128 stands for zero in the data rows.
Some points:
[129 109 185 119  70  94 124  83 115 107 159 129 157 154  96 121 153  98
 128  80 145 162 121 137 162 170 111 111 135 117 189 134  67 105 118 174
 171 109 131 119 116 162 134 205 105 131  76 145 209 141 141  98  95 110
 129 187 139 134 125 146 148]
[125 104 120  87 117 143 162 205  93 156 141 136  75 131 129 121 124 133
 105 125 134 132 174 137 163 234 105 120 160 168  50 132  87 117 108 161
 132 113 170  99  92 155 125 102  90  95 122 108 129 104 158 124  80 150
 117  86 108  82 127 122 112]
[142 127 102 112  98 173 135 150 145  98 148 162 136 113 134 103 120 168
 131  90 104 162  50 165 133 115 123 125  97  82 103 123 106 102 177 104
  97 134 151 194 140  97 139 187  99 173 107  79  77 118 127 125  84 140
 104 118 123 150 182  99 117]
[137 112  75 121 121  93 100 134 135 140 104  93 165  98  78 117  97 148
 201 143 187 118 166 163 142 166 144 118  96 142 182 121 179 136 167  97
 107 109 135 105 103 109 134 165 109 100 181 102 104 131 158  79  95 108
 148 138 133  64 119  89 159]
[148 104 123  86 104 147  98 159 119 149 111 114 168 128 181 101 110 144
 118  61 154 108  89 151 120  96 146 142 103 116 107 119 146 170  98 149
 218 135 107 108  69 140  72  85  93 143 126 147  90  87 160  97 155  94
 129 179 114 112 119 178 118]
[ 98 134 143  90 151 148 138  89 108 106 134  94 150 150 112 103 155 161
  86 103 108 136 147 128 122 130 152  87 183 130 179 132 133 140 149 137
 122 144 178  94 154 148 153  60 160 129 182  67  94  95 159 100 150 191
  98 190 100 145 130 146 175]
[102 120 113 160 133 184 103 100 179 125 140 142 132 118 137 122 112 132
 178  97 227  44 144 106 159 156  90 107 192 103  97 128 143 142 119 136
 107 134  83 111 124  96 157  98 151 118  72  96 148 155 107 125 100 127
 106 126 106 142 139 149 153]
[138 150 101 115  75 161  99 146 110 103 127 126  67 176 132 158 137 139
 101 166 128 117 180 156 139  71  95  95  99 110 139 163 140 127 125 144
 109 152 146 172  84  74 104 107  96 163 117  93 188 120 130  88 153 138
 136 106 196 183 103  87 144]
[129 115 140 133 113 113 152 144 118 183  96  74  90 108 151 124 179 112
 153  81 161 177 107 125 138 108 135 157 166  87 135 104  91 185 140 111
  78 125 163 114 120  83 133 103 129 151 156 120 146 162 124 208 121  91
 135 122 205 101 142 151 144]
[113 121 179 165 152 111 110 139 157 107 160 106  98 144 129 118  15  79
 115 125 115 111  97 116 112 124 148 151 131 165 102 108 114 110 126 111
 150 112 147 129 192 111 122  84 163 185 128 111 145 101 153  78  88 123
 143 114 216 112 153 101 125]
[ 97 190 155 161 106  93 117 118 138 140 149 179 106 134 137 197 126 172
 137  82 129 127 179 143 131 107 147 119 138 116 174 136 101 102  70  77
 109  96 131 151 107 117 105 107 122 199 135 199  71 119 161 131 103 165
 124 108  89  88 104 159 125]
[193 111 179 180 128 127 117 105 164 164  89 160 114  50 104 141 155  78
 103 111  90 111 126 125 114 163 105 137 137 132 128 109 106 125 149 134
 150 126 114 181  88 110 139 135 155 101 119  90  90 115 154 105 215 209
 182 123 145 116 103 148 118]
[117  77 108 141  85 135 124 165  93 134  92 131 201  49  94 128 141 138
 114 148 115  96 149 142 118 131  97 144 117 186 132 122 120 140 127 150
 123 140 142 197 187 141 122 117 171 237 143 121 150 131  96 131 102  94
 119 122 103 160 112 140 126]
[119 110  87 118 130 199 153 118 127 177 185  88  94  78 117 156 123 132
 167 142 135 145 162 154 158  73 170 124 139 130 114 110 135 104 119 120
 154 136 123 153 146 204 181 140 154  96  96 148 119 115 125 160 117 139
 100 185 183 118  80 115 100]
[145 149 113 131 128 120 166 117 104 171  78 121  96 126 120 104 129 114
 125 144 193 166  98 123 137 160 178 116 151  95 134  81 156  53 101 200
  90 163 117 113 132 105 171 118 130 160 119 162  96  85 108 122 121 105
 182 112 126 194 123 136 131]
[153  99 118 156 226  90 117 156 168 143 181 159 139 134 144 145 166  89
 103 150 118 108 151  98 133 136 154  71  51  93 118 121 107  95 204 128
 123 177 130 135  64 142 118 104 125 153 173 150 145 131 115 135  86 106
 100 137 122 130 119 164 131]
[160 138  98 119 141 192 134 126 159 118 132 207  92 134 120  89 105 117
  82 108 146 136 172 149  51 155 153 179 123 136 206 109 125 171 119 130
  73 120 137 110 126 151 109 108 124 108 117 154 164 131  77 121 123 117
 125 199 125 103 146  94  99]
[132 120 193 177 132 107 110 169 116  89 117 103  95 143 119  73 127 147
  86 175 107 118 153 150 146 106 198  86 178 121 128 139 111 156 118 131
 110 140  54 173 150 132 135 179 102 116 132 110 111 105  88 130 170  78
  89 108 109  68 142 139 137]
[174  84 131  84 135 101 140 103 119 217 127 210 161 147 122 151  82 142
 202 175  66 131  95 159 120 102 102 112 197 123 174 123  96 128 125 131
 134 139  98  90 128  96 138  80  93 117 139 118 162 122 135 126 149 116
  93 103 118 128 135 128 113]
[122 109 127 178  74 145 107 108 127 136 189 135 137 125 197 125 214 203
  96 198 129 131 112  94 115 128 122 127 111 195 144 119 115 108 147 120
 156 131 104  45 140 125 117 113 150 131 119 116 108 138 116 130 126 127
 185 103 156 117 159 100 121]
[121  70 101 153 193  90 147 115  99 153 177  98 134 159  45 105 122 188
 126  96 111 117 133 103 118 101 134 173  61 106 104 174 103 130  79 130
  87 102 123 120 131 110 120 125 119 142  78  82 121 128 107 134 160 166
 167 128 114 140 134 143 124]
[125 130  80  97 171  94 110 152 160 120 119 129 152 158 141 145 185  52
 111 101 123 126 124 189 146  79  86 132 166 164 107 123 118 107 134 128
  61 113 106  80 147 144  82 164 193 153  95 149 129  94 140 131 176 130
 127 106  89 117 126  67 125]
[132 154 157  59 154 145 120  80 112  81 131 105 188 131 126 190 176 117
 158 167 146 121 133  64 121 148 158 160 104 117  85  99 109 121 122 139
  94 131 109 193 151 129 121  79  75 141 123 123 143 117 137 137 174 120
 137 139 121  76 174  84 114]
[111 171 101 156 125 156 145 112  90 133 132 143 118 108 109 133 119  84
 184 116  51 171 114  77 215 161 135 122 152 125 139 146 191 160 109 128
 119 136 119 131  84 153  56 114 171 128 128 106 103 139  96 120 109  87
 161 152 141 127 161 119 135]
[ 93 105 152 116 121  79 151 118 114 160 131 123 145 141 169 100 107 170
 114 178 146 125  86 104 115 134 134 138 173  74 111 122 125 159 150 138
 149 117 159 177  78 144  78 153 185 108 129 190 144 147  76 101 120 205
 100 115 102 120 100  63 159]
[118 146 105 122 115 127 132 113 123  85 193 193 104 112 138  75 153 146
 160 127 119 114 102 148 139 165 124 112 129  97  70 132 135 163  88  99
 146 125 162 116 163  93 161 168 162 129 222 174 175 122 162 112 211 101
 151 147 116 129  96 150 125]
[132 121  78 115 100  92 110  80 124 127 126 156 121  92 120 144  94  85
 102 115 210 203 154 107 116 104 152 152 151 145  86 177 113 128 113 135
 132 148 124 125 125 173 119 140 123 109 174 109  95 181 103 112 148 130
 100  80 159 161 172 162 145]
[113 148  89 174 164 128 109 156 113 148 119 118 183 137 152 177 135 148
  79  72 128 120  63 145 141 140 140  99 116 186 155 137 129 103  74 128
 112 125 141 201 171  73 124 110 115  12 137 150 161 137 115 129 131 128
 122 115 148 132 131 132 130]
[163 129 108  76 161 126 128 105 113  95 122 127  14 103 104 176 167 132
 132 113 127  91  74  87 132  81 143 142 133 172 156 135 136 125 194 128
 200 123 122 124 171  84 109 159 123 129 127 136 148 120  96 119  92 136
 143  97  74  96 127 163 131]
[112 172 161  97 187 177 133 166 132  90 173 110 195 104 110  90 131  96
 103 202 132 179 115 153 121  97 103 170 149 128 141 137 147 105 121 111
 132 107 142 132  92  78 134 121 122 138  97 110 136 161 128 122 100 131
 151  86 131 114  87 198 126]
[133 136 172 170 160 157 133  61 100 120 120  91 120 103 112 201 133 145
  93 148 125 142 113 223 104 171 107 154  80  95 106 151 141 133 135 106
 159  98 128  90  97 124 140 119 164 132 120 126 133 102 125 129 138  62
  72  96 114 148 161  87 140]
[130 147 162 112  99 104 183 160 185 133 186 134 117 118  89 133 124 153
  93 110 159 118 136  99 157 147  78 158 127  99 152 130 209 133 146 200
 130 128  97 123 190 133  86 126 117 102 151 114  86 150 162 160 140 104
  86 137 150 136 103 104 102]
[113  82 184 145 218 130 140 107 106 100  98 153 103 177 152 102 167 144
 172 139 138 108 127 161 115 108  76 153 138 204 114 135 163 120 116 129
 122 147 147 186 110 146 131 153  87 126 127 159  73 156 150 125 107 107
 136 155 173 167 138 129 137]
[ 74 175  89 155 163 166 141 145 149 142  84 122 162 158  79  75 142 146
 146  94 103 153 165  83 115 134 147 138 105 169 121 113 109 137 169 126
 210 125  92 118 118 106 141 143  99 159 118 178 160 113 147 141 164 148
  87  65 158 153 149  98 129]
[145 179 184 108  76 113 114 168 118 144 115 144 135 155  96 137  88 180
 142  94 116 106 124 143 108 120 139 108 128 134  92 132 146  95 219  87
 106 157 155 111 134 195 139 101 149 104  68 165 152 165 112 125 195  95
 166 120 118 121 138 166 138]
[106  85 119 132  92 141 103 158 173 134 111  87 108 133  96 148 110 112
 123 126 118 174 129  87  75 149  88 105 175 124 102 129 188  62  98  79
 153 128 114 118  96  98 130 145  93 133 168 127 142 137  85 188 132 139
 140 212 103 130 145 108 132]
[ 94 138 192  88  79 113 117 161  97 156 145 142 127 168 135 139 138  46
 153 141 116 131 154 155 125 119 139 122  49 162 109 139 128 192 139 127
 122 129  80 106 159  62 185 122 155  93 143 157  79 135  90 119  96 183
 118 156 101 149 136 127 127]
[179 183 145 154 161 106 133 100 116 176  88  91 139  96 210  81 124 117
 118 127 129 143 157 126 157 119  89 104 109  91 121 158 149 142 128  69
 141 140 132  98 215 162 120 128  44 147 111 130 161 137 113  97 110 178
 128 148  95 129 113 117  97]
[161 168 135  94 128  59 157 109 168  68  64 130 132  93 135 105 106 182
 135 165 120 124 155 145 140 112 123  89  73 165 113  96 114 117  71 116
 159 130 126 119 105 102 107 127 206  97 100  99 149 123 122 193 102 143
 107 145 143 138 161 159 107]
[130  85 154 111 105 136 143 124  91 109 166  89 142  75 194 118 106 105
 132  82  78  74 182  98 104 123 186 145 141 122 160 113 192 102 119 139
  73 122 140 100  94 130 129 182 121 102 135 146 168 133 177 132 128 140
 112  76 102 166 145 134 103]
[115 151 143 121 135 164  82 171 124 117  96 116 114 128 100 137 109 133
 143 150 160  97  38 109 131 116  94 118  94 105 176 125 111 161  88 152
  91 125 106  86 102 249 148 161 128 132 185 136 154 116 151 148 117 199
 127 111 146 130 149 143 120]
[ 62 129 108 102 135  94  68 127 122 114 106 135 117  56 143 120  99 124
 109 152  90 130 144  58  87 112  76 109 128  81 139 139  77 166 136 139
 120 133 164 106 151 120 155 140 107  70  66 159  77  80 160 121 115  65
 136 151 123 137  99 110 144]
[120 149 103 181  99  90 128 139 135  96 118 123 128 199 127 117 184  93
 176 120 102 113 154 161  68 112 122 172 137  65 130 112 103  88 106 117
 185 174 118 153 154 180 125 100 148  68 156  65 128 119 134 119  78 108
 151  85  90 123 105 122 111]
[113 108  76 154 114 100 147 144 127  54 122 118 123 162 210 162  77  95
 177 166 125 129 104 147 139 197 148 136 103 141 173 137 119 127 173 134
 147 109 135 121 151 139 130 116 102 159  91 113 101 137 116 178 217 164
 116 139 124 131  78 152 138]
[182  99  96 114 121 196 128  88 128 145  92 119 172 251 129 158 101 137
  76 155 104 110 153  87 150 121 112 135 114 102 106 105 131 140 117 117
 130 116 161 135 155 108 137 205 160 139 133 132  93 138 136 140 103 103
 140 110 152 102 122 165 124]
[138 147 104 151  92 127 179  96 172 125  99 118 120 128 114 121 122 112
  98 129 121 133  85 110 136  83 178 113 145 169  89 161 122 156 138 141
  95  67 123 126  83 156 178  88  98 131 149 117 130 192 155 144  93  87
 162 152  87 169  74  95 129]
Along one direction, these points spread out more than along any other. Take the direction at right angles to it along which they spread out most. Then take the direction at right angles to both along which they spread out most. Go by this last direction. For each point below, how far along it does it lie, from 0 to 99? 50 is the average, and the first point above lies past it. One standard deviation of the points above along it is 16.
[113 148  89 174 164 128 109 156 113 148 119 118 183 137 152 177 135 148
  79  72 128 120  63 145 141 140 140  99 116 186 155 137 129 103  74 128
 112 125 141 201 171  73 124 110 115  12 137 150 161 137 115 129 131 128
 122 115 148 132 131 132 130] 46
[121  70 101 153 193  90 147 115  99 153 177  98 134 159  45 105 122 188
 126  96 111 117 133 103 118 101 134 173  61 106 104 174 103 130  79 130
  87 102 123 120 131 110 120 125 119 142  78  82 121 128 107 134 160 166
 167 128 114 140 134 143 124] 65
[179 183 145 154 161 106 133 100 116 176  88  91 139  96 210  81 124 117
 118 127 129 143 157 126 157 119  89 104 109  91 121 158 149 142 128  69
 141 140 132  98 215 162 120 128  44 147 111 130 161 137 113  97 110 178
 128 148  95 129 113 117  97] 56
[113 108  76 154 114 100 147 144 127  54 122 118 123 162 210 162  77  95
 177 166 125 129 104 147 139 197 148 136 103 141 173 137 119 127 173 134
 147 109 135 121 151 139 130 116 102 159  91 113 101 137 116 178 217 164
 116 139 124 131  78 152 138] 35
[125 130  80  97 171  94 110 152 160 120 119 129 152 158 141 145 185  52
 111 101 123 126 124 189 146  79  86 132 166 164 107 123 118 107 134 128
  61 113 106  80 147 144  82 164 193 153  95 149 129  94 140 131 176 130
 127 106  89 117 126  67 125] 37
[130  85 154 111 105 136 143 124  91 109 166  89 142  75 194 118 106 105
 132  82  78  74 182  98 104 123 186 145 141 122 160 113 192 102 119 139
  73 122 140 100  94 130 129 182 121 102 135 146 168 133 177 132 128 140
 112  76 102 166 145 134 103] 71
[142 127 102 112  98 173 135 150 145  98 148 162 136 113 134 103 120 168
 131  90 104 162  50 165 133 115 123 125  97  82 103 123 106 102 177 104
  97 134 151 194 140  97 139 187  99 173 107  79  77 118 127 125  84 140
 104 118 123 150 182  99 117] 68
[102 120 113 160 133 184 103 100 179 125 140 142 132 118 137 122 112 132
 178  97 227  44 144 106 159 156  90 107 192 103  97 128 143 142 119 136
 107 134  83 111 124  96 157  98 151 118  72  96 148 155 107 125 100 127
 106 126 106 142 139 149 153] 49
[137 112  75 121 121  93 100 134 135 140 104  93 165  98  78 117  97 148
 201 143 187 118 166 163 142 166 144 118  96 142 182 121 179 136 167  97
 107 109 135 105 103 109 134 165 109 100 181 102 104 131 158  79  95 108
 148 138 133  64 119  89 159] 65
[122 109 127 178  74 145 107 108 127 136 189 135 137 125 197 125 214 203
  96 198 129 131 112  94 115 128 122 127 111 195 144 119 115 108 147 120
 156 131 104  45 140 125 117 113 150 131 119 116 108 138 116 130 126 127
 185 103 156 117 159 100 121] 38
[174  84 131  84 135 101 140 103 119 217 127 210 161 147 122 151  82 142
 202 175  66 131  95 159 120 102 102 112 197 123 174 123  96 128 125 131
 134 139  98  90 128  96 138  80  93 117 139 118 162 122 135 126 149 116
  93 103 118 128 135 128 113] 26
[129 115 140 133 113 113 152 144 118 183  96  74  90 108 151 124 179 112
 153  81 161 177 107 125 138 108 135 157 166  87 135 104  91 185 140 111
  78 125 163 114 120  83 133 103 129 151 156 120 146 162 124 208 121  91
 135 122 205 101 142 151 144] 24
[160 138  98 119 141 192 134 126 159 118 132 207  92 134 120  89 105 117
  82 108 146 136 172 149  51 155 153 179 123 136 206 109 125 171 119 130
  73 120 137 110 126 151 109 108 124 108 117 154 164 131  77 121 123 117
 125 199 125 103 146  94  99] 72
[145 179 184 108  76 113 114 168 118 144 115 144 135 155  96 137  88 180
 142  94 116 106 124 143 108 120 139 108 128 134  92 132 146  95 219  87
 106 157 155 111 134 195 139 101 149 104  68 165 152 165 112 125 195  95
 166 120 118 121 138 166 138] 38
[ 62 129 108 102 135  94  68 127 122 114 106 135 117  56 143 120  99 124
 109 152  90 130 144  58  87 112  76 109 128  81 139 139  77 166 136 139
 120 133 164 106 151 120 155 140 107  70  66 159  77  80 160 121 115  65
 136 151 123 137  99 110 144] 69
